In the rows, 100 means zero.
One turn moves every row onto another: examples first, then more rows asked:
j603:  79 111  96  86  93 100 101  89  92 116 105  92  93  80
j153:  85 112  97  71  99  99 101  93 116 106 109 102  94  87
j990:  87  87 118  80  99  95  98 106 107  96 113 101  95  93
j34:  89  91 114  68 100 113  99  97  92 118 118  92  94  85
j506:  97  96 105  62 101 112 101  94 118 120 113 104 101  93
j704:  93  68  96 103  92  98 108  84  93 112  99 112 103  85
j682: 109  76 112  84  97  99 108  90 110 135 105 107 106  94
j154:  90  72  83  87  98 100  92  87 112 134 102 104 100 105
j161:  72  86  80  89  97  89  88  91 109 112 102 101  93 100
j273:  96  60 106  92  95 105 105  91  94 107 104 109 103  86
j537:  98 103  90  77  97 105 108  82 121 131 102 109 104  89
j907:  87 101  95 102  93  80 107  86 109 117  94 108  99  86
j47:  83  70  96  74 102 102  85  99 110 112 113 101  94 107
j775:  96  94 101  84  96 109 106  81  96 141 104  97 101  86
j480:  86  72 101  97  94  95 104  91  93  97 103 108  99  84

j990 moves to -> j907
j34 moves to -> j603
j480 moves to -> j704
Where do these go?
j161 moves to -> j154
j506 moves to -> j153

One turn moves every row onto another: examples first, then more rows asked:
j852: 107  98  94  89 115  89  95  87 101  83  95 108  91 121 102  95 106
j664:  97  88 109  95 112  93 100 111  79 113 104  91 101  97  90  90  97
j526: 119 107 100  98 101 104 106 117  96  98  87  88  96 123 115  86  97
j403: 107 108 115 101 100  97  94 106  93  90  77  86 114 100  85  91  95
j695: 108  96  85  94 115  93  93  91 108  79  92 108  93 119 101  93  98
j149:  94  83 108  87 101  96 105 103 128 112 103  98 100 103  94  97 103
j550: 116 108 101 101  99 106 103 117 102  96  84  93  91 124 116  89  98
j649: 100  91 104  98 106  91  94 113  80 117 110  93  99  99  90  88 101
j966: 102  87 108  84  99  90 103 106 124 113 104  94  98 103  88 102  99
j543: 119 101 104 102 101 104 101 114  98  91  86  91  92 124 116  85  93
j430: 107  97  98  90 114  93 102  90 109  80  90 110 100 127  99  91 101
j361:  89  84  96 101 112  92  92 106 118 107  77 113 108 109 105  89 106
j120: 111 106 110  99 102 108  98 109  93  92  81  85 106  98  83  91  86
j19: 101  93 106  93 112  96  94 114  79 113 111  91 100 103  91  91 101
j127: 109 106 117  99  99 103 106 104  92  88  86  85 114 104  87  97  89
j398:  89  89  93 105 109  89  94 114 115 103  76 115 106 113  98  88 109
j932: 107 102  93  85 116  89  87  94 108  84  89 111  98 123 103  91  97
j158: 117 104  99 100 102 106 104 113  99  97  87  90  91 127 116  85  99
j673:  86  89  94 105 107  90  94 111 117 110  77 111 106 111  99  89 107
j564: 104  98  92  85 113  88  96  92 106  77  93 105  99 123  97  87  98
j311: 111  99  91  94 110  89  97  91 106  77  95 106  96 122 103  89  96
j630: 105 107 117  95 100 106  98 115  93  85  82  84 106  98  88  92  91
j858:  82  94  94 103 110  90  94 108 115 107  77 111 111 111 101  88 107
j113:  83  91  91 100 109  91  91 108 113 109  79 112 106 112 104  83 107
j4: 102 107 115  96 100 105 101 103  89  95  83  88 108  96  84  92  87
j20:  94  83 104  85 106  97 106 108 124 114 104  91  98 100  92  96  97
j529: 114 105 101 104  96 109 102 117  97  95  86  91  91 122 116  88 101
j77: 100  93 107  96 111  92  96 112  78 110 111  92 102 104  88  88 102
j432: 104 109 112  95  99 107 102 106  93  87  79  86 108  97  87  99  92
j354:  94  85 110  86 103  88 110 103 120 112 103  95 102 107  89 101  94
j702:  96  92 105  98 111  95  94 112  76 111 107  90 102 101  89  92 100
j785: 116 106 105 103  97 106 103 115 101  97  88  93  90 126 116  90  98
j620:  93  89 111  85 100  89 110 109 122 113 100  88  95 105  97  95  98
j831:  84  90  93 102 113  90  91 111 115 105  79 113 108 109  99  87 107
j886:  93  90 105  95 112  95  93 114  80 113 108  92 102 102  91  95 100
j823:  97  90 106  85 106  86 108 109 120 115 105  96  97  95  94 102 101

j20 moves to -> j695
j664 moves to -> j361
Where do these go?
j354 moves to -> j430
j852 moves to -> j403
j673 moves to -> j158
j149 moves to -> j311
j932 moves to -> j630
j831 moves to -> j550
j649 moves to -> j113
j966 moves to -> j564
j526 moves to -> j886
j77 moves to -> j858

One turn moves every row onto another: examples first, then more rows asked:
j631:  93  96 100  83 101 114 101  92  98  95 104  94 115 101  97  78 101  97 102 107 103
j60: 106 101 116  98 102 111 110  95  87 108 109  94 103  89 113 108  96 107  93 102 118
j202:  99 106  98 104  85 100 103  98 103  90  88 107  91  94 104  98 105 101  74  85  86
j29:  93  92 101  84  96 112 103  94 103  98 104  92 115 101  92  79 100  98 104 106  98
j956: 121  95 100 107 114  95  89 105  97 107 104  94  99  93  98 105  98  98 119 122 100
j484: 105 105 115  89 104 114 107  95  90 105 111  94 100  90 106 102  92 100  97  95 120
j527: 119  97 109 112 119  97  92 103  98 106 101  93 104  92 100 109 100 105 115 119  99
j32: 107 105  86 106 102  88  82 112 114  92  93 105 104 111  97 102 104 102 114 109  87
j512: 106 103  81 107 102  88  79 105 111  93  93 109 100 107  95 100 110 100 114 110  92
j762: 101 102  96 100  84  99 102  93 108  91  94 111  92  93 103 103 105  98  75  84  88
j824:  94  92 101  85  98 113 103  91  99  96 107  91 117 104  95  79 101  98 102 104 100
j900: 100 102 102  98  84 102 102  96 108  91  91 112  92  91 101 100 104  99  76  83  89
j934: 103 105 118  94 100 111 107  94  93 111 107  92 106  92 112 109  97 104  99  96 121
j690: 104 102  82 105 100  86  81 108 110  90  94 109 103 109  90 103 108 103 114 107  92
j270: 111 104 103 120  95  97 104 105  82 113  90 109  91  94 105 122 107  99  92  98  97
j740: 104 108  99 100  84 101 101  91 104  93  94 113  92  95 103 101 106  99  75  85  88
j246: 117 108 100 116  92  93 103 105  82 113  97 112  86  97 104 117 105 100  91  92  95
j851: 119 109 105 119  95  95 101 104  83 108  93 105  92  97 106 124 105 100  92  98 102
j918:  88  99  98  84  96 113 104  93 103  98 106  86 114 101  97  83  99  98 103 106 103
j30: 103 102  86 105  99  89  83 111 112  93  92 111 102 110  90 101 108 102 115 105  89
j621: 117  96 104 115 118  98  94 102  95 109 105  92 106  98 103 111 100 100 115 119 106

j484 moves to -> j246
j270 moves to -> j527
j631 moves to -> j740
Where do these go?
j60 moves to -> j851
j30 moves to -> j29
j202 moves to -> j32
j690 moves to -> j824

